One vector is turned by the same rotation once a step. Each row is the vector after some number of steps, and that number follows the row.
The counts run from 0 to 247.
[189 144 119 146 113 167 123 115 126  99 165 147 152  88 157 107 137 140
 128 142 177 113 125 170 135 174 138 129 131  99 174 124 127 144 167 155
 121 115 110 104  93 142  63 147 107] | 63
[190 156  96 104 124 159 123 123 112 108 126  98 143  87 145 108 136 141
 124 132 153 156 119 151 144 147 105 120 114 131 171  99 107 140 117 163
 202  86 103 178 120 145 146 148 140] | 20
[166 157 119  99 106 133 101 132 141 116 156  95 130 128 145 118 109 111
 121 117 134 127 101 156 136 143 120 132  81 168 170 142 146 153 108 157
 184 109 119 172  92 152 109 157  61] | 151
[129 142 116  98 174 163 109 123 149 126 168 120 105 151 145  99 115 157
 108  94 155 153 155 185 124 104 109 138  95 100 180  90 107 139 147 159
 147 107  92 159 115 119 164 167 126] | 164
[107 161 164 108 133 163 149 110 187 146 155 135 133 109 166  89 130 136
 124 128 133 131 168 149 142 103 143 108  97 162 171 117 143 157 178 103
 130 107 125 193 133 112 104 137 144] | 54
[114 145 128  81 124 180 119 116 147  86 163 143  97 152 118 117 159 104
 123 139 167 141  95 165 147 148 123 137 117 137 148 102 135 189 151 164
 111 105 100 165 131 125  75 159 131] | 108
[166 149 111 133  74 184 125 102 113 102 143 126 158  98 148  79 150 118
 146 136 162 136 150 132 111 138 145 129 107 139 151 102 135 122 143 116
 177  81  88 134 107 106  87 125 100] | 42
[133 175 135 132 122 147 171 158 156 117  95 118 157 108 180 107 145 110
 129 131 138 125 149 120 138 139 120 119 114 154 168 107 129 157 126  79
 171  88  89 197 117 132  97 132 149] | 199
[187 163 108 150 131 152 121 127 119 107 167 157 157  93 153 106 117 131
 114 140 165 118 132 178 131 168 141 120 133  99 179 128 124 150 153 168
 123 113 105 116 101 129  57 137 116] | 64
[145 132 120 117 120 125  92 159 191  82 166 110 148 138 143 126 144 112
 130 101 126 126 100 159 146 189 152 124 104 153 170 103 131 161 154 133
 151 135 101 127  87 171 108 158 143] | 133
[136 147 162 121 112 180 127 111 157 105 116 134 180 107 165  79 157 124
 161  97 110 140 133 154 102 109 161 109  90 167 147 144 143 145 130 112
 168  84 135 148 160 111 129 131 101] | 225
[179 151 102 110 124 141 139 101 123 115 113 100 125  97 151 103 144 128
 114 131 155 131 156 160 135 135  86 138 134  77 175  90  78 154 110 134
 164  93 110 162 104 147 139 171 120] | 18
[171 158  96 139 146 162 152 127  99 113 125 153 170  95 156 110 128 102
 100 113 156 136 125 137 106 116 107 143 122  99 152 134 103 175 116 139
 157  84 112 164 128 133  70 163  99] | 195
[125 118 135 117  84 129 152 112 155 118 101 101 145 139 135  72 150 120
 182 116 141 120 146 185 122 139 123 152 150 147 190 154 151 143 147 131
  85 127 118 136 111 134  88 158  95] | 102
[143 162 149 127 122 159  90 145 153 101 119 167 129 157 194 104 164 131
 124 141 128 131 108 188 144 157 132 102 116 115 190 119 128 118 109 180
 145 104  99 165 114 123 159 129 132] | 92
[150 151 143 124 135 143 131 133 162 123 134 110 166 131 178  79 111 107
 145  82 121 122 142 139 113 128 143 100  75 140 158 169 141 177  97  88
 182  96 132 136 142 131  95 143 115] | 27
[158 118 127 106  94 147 117 156 194  77 106  97 159 101 155 142 182 114
 132 121 144 118 116 125 130 142 112 101 101 147 164 123 140 164 145  83
 158 110 109 156 103 167 116 147 113] | 3
[148 132 127 102 136 168 107 111 207 126 154 117 131 129 158  93 118 121
  92  95 157 147 174 137 123  89 133 100  87 107 139 119 122 157 152  79
 149 113 129 168 117 130 147 178 140] | 184
[163 167 121 127 104 137 125 107 131 129 156 121 115 164 157  61 111  83
 120 117 170 128 156 160 134 173 133 123 124 105 151 150 118 170 114 139
 120 116 125 129 126 120  61 164 151] | 85
[193 125  85 145 116 141 111 134 131 124 149 112 169  98 160 105 125 141
 119  94 164 139 161 156 128 147 108 121 121 111 201 140 123 110 178 155
 144 132 109 123  79 142 129 147 119] | 190
[156 134 143 109  94 134 118  85 196 119 138 117 139  93 134  73 166 114
 112 117 146 139 188 162 124 110 140 103 124 121 157 113 108 166 178 103
 101 125 142 147 137 116 126 151 127] | 57
[154 154 155 136  86 146 134  94 136 130 152 128 123 143 162  85 139  87
 118 121 157 112 152 155 123 167 126 125 118 123 158 170 128 171 148 141
 108 130 146 115 117 118  53 168  86] | 83
[182 116 119 137  99 187 126  98 130  90 157 137 147  94 161 110 146 138
 141 144 175 118 123 153 135 164 133 123 133 105 171 129 140 138 179 142
 130 115 119 102  93 142  76 154 125] | 62
[147 138 110 118  89 166 107 109 120 108 127 124 153 116 134  94 177 111
 112  98 150 150 151 142  94  99 110 148 105 143 157 108 115 124 169 139
 145 105  93 161  98 102 144 143  53] | 168
[173 126 150  95 140 154 121 122 196 105 121 100 152 101 174 113 144 150
 139 103 129 134 135 167 137 127 128  85  92 125 175 135 124 172 129 119
 169 115 153 150 147 163 162 168 149] | 204
[119 133 135 105 176 154 125 140 161 115 144 119  98 163 169 120 136 154
 129 108 165 116 157 179 119 125  95 135 105  76 188  95 119 156 141 122
 113 109  81 132 106 142 138 176 104] | 162
[169 141 126  90  97 145 118 125 128  95 110 102 127 111 140 135 164 124
 123 128 144 132 101 168 127 137  89 137 110 148 173 132 124 156 120 167
 159 111 122 175  97 158 136 168  53] | 149
[142 124 121 138 104 156 157 102 118 133 123 118 133 146 194  87 151 108
 118 104 150 125 187 126 131 124  77 144 126  85 189 129 111 127 155  96
 157 105 110 162  80 131 126 165 144] | 15
[176 170 100 139 145 165 154 140 107 123 113 147 161 105 153 105 114 103
  92 125 164 149 125 130 113 119  99 130 120 120 149 140 114 167 107 131
 165  75 107 186 129 120  80 161 113] | 196
[154 151 169 122 133 144 139 107 195 116 113  99 143  85 150  92 152 154
 153 142 117 118 141 195 138 150 151 124 132 150 161  85  99 170 146 140
 126 121 144 146 126 153 138 170 120] | 76
[169 113 126 131 102 184 127 111 172 104 140  96 146 101 136 109 153 145
 124 104 181 145 172 141 113 132 127 118 116 124 147  85 110 131 199  95
 140 123 100 124  93 138 133 175 116] | 187
[142 184 136 114 144 152 130 133 131 104 133 140 134  93 169 113 163 148
 145 156 131 112 131 173 137 158 126 122 106 116 184  66 113 151 119 137
 169  73  77 151 120 126 114 112 111] | 220
[162 121 159 102 140 182 129 111 179 101 139 101 146 101 169 126 148 156
 148  98 132 135 125 158 131 131 124  95  88 137 159 131 132 162 150 121
 174 108 154 143 141 164 152 173 140] | 205
[131 160 116 142 133 121 148 137 154 144 106 109 125 160 154  68 120 110
 109 104 154 134 183 167 110 127 108 165 144 112 166  99  86 136 122 134
 120 118  90 168  88 125 138 189 113] | 143
[157 165 140 136  94 133 127 103 134 137 157 130 116 148 157  75 117  83
 113 120 170 122 156 158 127 168 127 121 116 105 156 165 121 172 121 143
 108 125 140 120 119 116  55 170 108] | 84
[129 163 125 153 144 160 148 131 119  95 122 183 190 125 171  79 161  81
 115 108 123 143 122 143 121 136 134 127 133 123 151 121 110 168 135 138
 141  87 112 162 143 113  77 134 166] | 68
[135 151 168 129 124 153 149 110 198 118 104 120 137 115 184  81 139 142
 154 160 122 114 139 173 154 141 153 125 137 140 167 100 127 139 123 113
 156 104 128 173 104 160 138 161 152] | 74
[159 164 138 122 130 125 115 143 158 130 127 116 170 112 176  94 118 104
 133  88 116 121 144 141 113 126 137  89  72 140 167 170 135 169  94 106
 173 100 130 137 138 130 101 133  87] | 26
[115 141 124 143 145 141 159 135 139 126 123 146 160 131 140  91 132 132
 133 117 132 125 128 181 119 113 122 181 152 157 183 123 125 141 172 173
  95 119 112 179  90 135  96 170  81] | 122
